rotation steps, each row followed by its count of steps:
The counts run from 0 to 1045.
[138 170 155 108 117 148 113 159 180  92 131 129  88  83  45 164 123 144
 127 141 147 151 136 151 152 128 116 165 122 130 113 103 118 100 187 123
 147 139 133 100  86 137 121 108  59 128 125 144 133 135 132 160 119 121
 125 153 148 180 147 114 145 128 125 197 112 134 119  96 125 144 126 129
  87 118 133  94 104  98] : 493
[ 78 152 114 121 145 154 130 144 156  90 128 125  98  81  95 163 127 148
 157 136 139 172 132 158 141 140  94 152 135 129 100 117 106 166 190 123
 131 141  93 112  95 101 120 126  82 130 172 117 124 125 134 151 163 106
  91 124 145 184 125 126 131 112 111 185 137 142 134  91 175 134 108 102
 105 142 111 128  73  78] : 430
[ 93 152 149 142 131 148 116 135 161  85 138 121 101  86  71 180  96 141
 148 142 145 143 114 155 176 121 102 145 149 107 117 107 102 117 190 143
 136 146  99  81  99 109 159 128  84 137 153 106 112 148 150 138 141 125
  84 114 133 188 125 105 159 107 137 182 107 118  95  85 146 119 120 125
 103 139 109 125  83  96] : 830
[129 124 118 119 113 129 122 163 142 120 116 119 101 104  70 179 182 134
 136 103 134 193 137 148 121 115 108 161 145 104 153  85 124 118 172 124
 149 140 121 119  89 144 121 112  66  99 108 150 136 115 125 173 162 140
 128 158 119 189 128 148 123 104 119 181 151 143 116  99 136 169 135 109
 115 128 126 129  71  93] : 85
[133 138 134 126  90 148 115 159 187 106 127 114  94  82  85 147 116 125
 129  94 142 182 126 154 134 142  89 157 125 136 128 104 108 104 153 140
 145 126 103  96  93 119 141 117  69 139 125 121 132 184 132 165 107 129
  93 140 137 195 126 109 137  89 146 216 113 148 118 117 134 133 126 110
  95 113 125 113 110  89] : 239
[117 147 114 108 120 156 114 146 175 131 116 120 111  84  96 152 134 133
 141 128 147 191 132 180 121 132 101 137 145 119 118 120 123 145 201 149
 144 148 129 121 106  96 115 110  68 122 152 144 123 146 104 145 139 137
  95 131 143 169 109 137 116 102 128 195 164 134 140 112 131 156 115  96
 104 134 114 121  44  92] : 901
[ 87 138 121 114 114 148 125 165 133 103 118 122  99 119  66 201 138 132
 125 149 130 161 124 167 133 104 116 138 134  88 143  96 106 139 208 122
 154 150 132 131  94 122 129 123  66 115 146 156 104  98 122 150 171 134
 108 157 130 169 136 148 139 129 109 178 143 123 121 103 159 156 137 126
 109 154 115 137  53 109] : 983
[101 135 167 139 103 136 108 154 149  84 131 116  92 116  87 160 105 140
 126 132 130 149 113 142 145 114 117 134 161 106  98  79 101 105 194 139
 138 140 109  84  91 122 149 131  94 130 115 131  90 169 171 132 133 151
  58 151 143 193 123 116 138 106 164 191 126 127 101 101 125 136 144 104
 112 133 110 115  92  95] : 449
[122 141 143 114  97 129 114 169 157  81 126 129  81 115  62 176 152 138
 121 110 120 178 124 149 147 131 109 171 116 132 158 102 108  96 166 118
 141 128 107 111  91 133 118 122  61 119 133 135 123 122 130 172 138 138
 126 169 136 185 162 137 133 133 112 197 110 144 117 123 141 144 141 114
  81 140 111 132  91 103] : 802
[124 135 148 121 113 114 112 158 143 100 113 121 100 114  70 180 183 141
 116 113 114 179 137 163 120 113 120 161 137 112 150  88 112 105 175 121
 143 136 121  94  94 147 119 133  67 105 111 147 126 128 138 179 152 147
 113 174 125 198 142 156 130 120 115 187 141 152 105 113 118 159 140 101
 105 133 108 124  66  95] : 84
[105 159 143 136 150 138 139 141 150 101 154 121  84  93  72 168 136 147
 133  98 137 159 118 157 170 120  87 160 140 125 154  84 127 101 141 125
 125 119 109  67  87 152 148 128  72 133 125 136 119 123 139 130 141 121
 110 152 121 202 136 131 138 103 125 190 115 142  95  89 110 146 139 132
  84 128 118 128  87 102] : 667
[ 81 128 116 132 116 159 128 158 165 105 132 107  87  91 102 189 134 117
 128 120 138 180 109 132 149 110 116 132 145 109 149  85 101 118 181 135
 147 125 117 126  84 121 148 140  56 133 128 154 122 139 101 127 154 156
  95 145 141 171 115 136 121 103 144 201 139 128 113 112 135 159 135 116
 103 157 136 107  73 131] : 714
[ 96 122 146 148 108 120  93 165 126 105 123 136 109  98  97 178 128 126
 163 126 128 171 127 151 142 139  94 146 136  97 121 101 102 148 193 123
 151 142  96  92  98 123 137 118  68 121 136  91 116 121 147 174 177 141
  84 132 139 183 127 126 125 115 109 175 141 138 101  98 166 123  92 123
 121 122 106 130  87  79] : 815
[ 92 138 150 120  97 139  99 182 152 123 141 137 106  88 118 144 126 155
 142 111 156 180 119 123 119 132 104 127 120 121 105 102 107 149 190 143
 136 125 121  84  74 129 115 114  77 105 139 127 102 141 152 159 167 129
  97 140 171 173 117 137 116  96 117 196 138 125 121 112 160 139 121  99
 124 136 111  94  81  87] : 889
[ 83 130 122 136 135 152 111 155 146  99 125 128  96  82 127 155 123 151
 150 104 143 199 118 120 142 127 113 129 133 123 108  95 109 152 187 142
 122 123  87  95  84 124 134 130  93 135 116 114 118 146 134 147 172 151
  90 138 168 182 118 142 111 101 144 199 142 141 114  85 155 164 110  97
 121 147 126 112  86  90] : 1018
[ 93 157 136 120 161 141 141 139 145 105 129 138  93  97  77 166 172 139
 134 129 130 165 153 164 138 129 112 149 162 114 133  84 117 142 189 114
 121 142 118  86 100 141 126 126  79 114 129 156 126 121 142 137 158 128
 110 154 127 201 114 153 113 105 101 172 152 130 119  76 114 150 130 112
 112 144 102 130  39 100] : 471
[ 90 157 150 125 141 136 131 137 150  98 158 123  67  91  87 162 138 152
 128 100 114 158 115 133 136 118  89 152 138 123 143  79 108 130 154 110
 119 122  94  58  85 147 146 140  83 134 134 153 112 153 163 141 144 113
  93 161 140 216 125 146 133  90 107 196 108 132 107 101 132 136 138 134
 109 138 104 104 102 102] : 285
[ 80 162 161 129 124 159 119 154 165  76 142 132  85  82  85 154 128 137
 146 124 119 155 117 107 153 145 122 138 148 120 116 102  99 134 172 108
 125 122 114  82  69 138 145 132  81 122 139 125 119 152 154 129 141 124
  88 147 160 196 113 114 127 109 104 188 102 118 107  90 151 122 123 115
 108 142 107  93  87 109] : 1010
[105 167 115 121 137 157 120 140 182 120 113 140 111  83  95 164 129 131
 146 151 147 177 134 187 137 135 102 131 145 123 117 127 119 138 201 139
 132 140 125 113 114 102 124 118  69 124 164 132 120 153 117 131 135 121
 112 117 144 170 116 131 123 102 120 189 142 132 132 101 134 140 124 106
  86 142 104 121  37 100] : 902
[119 164 151 138 136 138 123 130 160  95 133 120 102  93  82 168  93 145
 154 134 149 142 128 177 170 124  84 163 137 108  98 111 118 131 174 137
 147 145  96  69 110 122 137 109  99 139 145 110 109 142 174 152 143 104
  96 120 133 190 132 122 154 108 122 181 127 131  98  78 141 128 110 129
 106 117 104 128  96  75] : 953
[106 146 141 125 143 122 115 142 145 127 118 126 110  87  90 145 137 123
 161  90 140 163 152 156 114 141  84 149 170 101 117 109 134 152 176 121
 120 129 104  90 100 139 131  99  74 116 143 112 121 130 145 151 161 137
  86 136 136 179 101 127  87  81 105 174 145 146 110  86 146 135 107 118
 126 113 106 139  69  78] : 350
[100 161 160 109 132 136 116 142 154  76 148 130  74  87  96 147 112 157
 141 131 128 167 118 125 147 128  93 145 117 133 115  92 110 130 176 129
 124 117 102  65  94 149 133 124  86 143 120 144 115 153 172 128 153 108
 103 152 161 201 136 135 129 101 126 200 112 139 110  88 128 145 120 116
 108 130 113  97 107  98] : 880
[103 136 123 113 134 149 120 151 155 108 133 110  81  92  70 187 104 119
 147 118 127 165 115 153 159  95  94 145 140  95 148  83 111 113 180 122
 154 128 105 106 101 139 157 111  50 135 130 142 121 101 117 129 154 134
 105 139 132 180 138 129 125 101 132 183 134 132 106  92 130 161 128 161
  98 129 141 129 100 123] : 405
[ 93 140 125 140 122 179 139 140 172 101 137 104  95  80  89 193 126 129
 124 129 139 152 102 142 164 109 124 132 154 100 146  84 105 114 168 133
 141 137 106  97  93 120 167 138  76 129 118 130 119 139 109 130 135 151
 101 132 119 185 104 114 139  98 154 201 130 130  97  85 128 141 127 116
 106 154 145 100  78 117] : 837
[125 152 113 108 120 154 136 138 191 124 138  87  87  93  51 177 116 122
 130 111 131 145 136 182 132 106  96 162 170 106 150 112 133 116 151 126
 130 155 120 110 125 111 143 120  70 132 155 162 117 143 136 146 136 106
  89 149 104 188 119 125 135  83 116 186 135 129 121 110 128 144 165 129
  99 125 119 134  69  98] : 273
[ 93 123 108 124 109 158 115 155 153 109 109 107 102  77  83 181 137 122
 148 131 127 177 131 152 112 127 129 157 140 115 125 113 108 161 187 122
 155 150 116 143  93 112 134 115  63 121 153 129 136 128 118 177 156 134
 100 140 145 178 119 125 120 114 109 195 148 132 127 107 179 142 119 112
 134 134 132 110  80 100] : 428
[125 133 128 121  83 141 103 179 159 119 128 124 112  99  96 150 135 155
 132 110 156 191 113 155 121 141  92 150 101 133 118 117 109 127 184 146
 150 142 114 110  93 109 107 115  79 109 145 129 117 141 129 186 149 137
 114 128 147 168 128 138 144 105 124 209 133 138 133 130 153 150 131  95
  94 140 122 122  72  81] : 508
[124 136 126 128  99 132 117 159 165 110 116 133  99  98 101 145 159 141
 128 111 133 189 130 170 115 147 114 152 128 138 122 117 116 127 161 150
 129 137 103  96  98 106 118 129  93 107 128 127 131 180 135 169 124 141
  95 142 133 191 114 130 134 103 123 209 141 149 116 122 120 147 124  72
  97 127 100 118  62  78] : 638
[ 92 146 141 135 114 131 112 147 121 120 134 133  87 105  99 164 167 139
 140 137 111 168 117 170 132 136 109 157 122 103 143  84  99 152 173 114
 150 127 105  79 102 140 139 130  67 128 132 116 127 138 157 172 158 126
  95 135 131 210 108 148 147 105  89 180 134 127 116  86 142 118 100 120
 134 130 100 101  76  87] : 685
[ 94 123 141 133 105 132 116 157 147  96 129 109  90  92  98 149 156 140
 131  90 123 183 133 111 105 131 111 151 148 110 126  89 103 142 163 121
 130 126  98  88  76 138 141 134  91 111 117 140 123 160 156 166 162 144
  84 157 137 201 110 130 109  84 120 196 137 135 112 108 156 139 118  88
 144 125 117  91  95  95] : 164
[107 168 121 116 144 157 143 140 167 124 143 120  98  95  71 173 118 132
 147 134 143 147 127 199 157 121  78 152 159 107 138 119 130 126 182 125
 149 148 124  96 111 111 139 114  64 119 171 145 106 121 135 128 138 108
 104 125 116 183 126 131 148  97  98 183 129 127 123  96 134 133 136 144
  91 133 102 139  50 106] : 397
[127 156 141 105 139 155 136 132 181  87 110 111  79  85  51 165 137 126
 118 124 124 156 147 143 137 126 125 158 169 122 128  99 119 110 172 111
 122 128 119 110  92 129 139 114  65 132 118 158 138 159 134 142 123 123
 102 162 124 203 114 107 119 109 126 188 114 132 117  81 125 142 126 114
 119 119 136 101  97  99] : 746
[125 121 125 127  99 155 108 174 173  95 111 119 110  83  81 157 125 147
 136 101 152 191 127 124 127 132 112 155 122 130 109 117 110 111 188 153
 132 139 111 115  75 117 118 114  80 115 128 126 125 144 123 169 139 150
 108 146 167 168 132 117 125 108 137 214 128 140 123 116 157 156 133  94
 100 130 136 122  88  87] : 631
[122 131 123 120 103 141 100 155 172 105 105 113 111  97  95 159 117 133
 131 122 146 172 145 166 111 112 106 142 155 126  94 123 122 130 211 155
 142 156 114 112 112  93  98 111  89 127 142 135 114 160 141 170 147 134
  78 143 140 167 128 132 130 103 151 193 164 143 129 114 150 159 131  84
 110 123 119 141  68  73] : 1030
[111 134 150 122 110 119 112 150 143  94 118 121  90 112  65 161 141 121
 129 124 109 139 146 153 105 135 106 149 181 108 117 107 107 125 184 101
 132 149 130 104 101 116 128 120  73 114 162 131 118 146 174 144 147 135
  69 164 127 192 126 117 110 107  97 162 124 126 122 101 160 118 134 114
 120 114  91 133  76  81] : 735
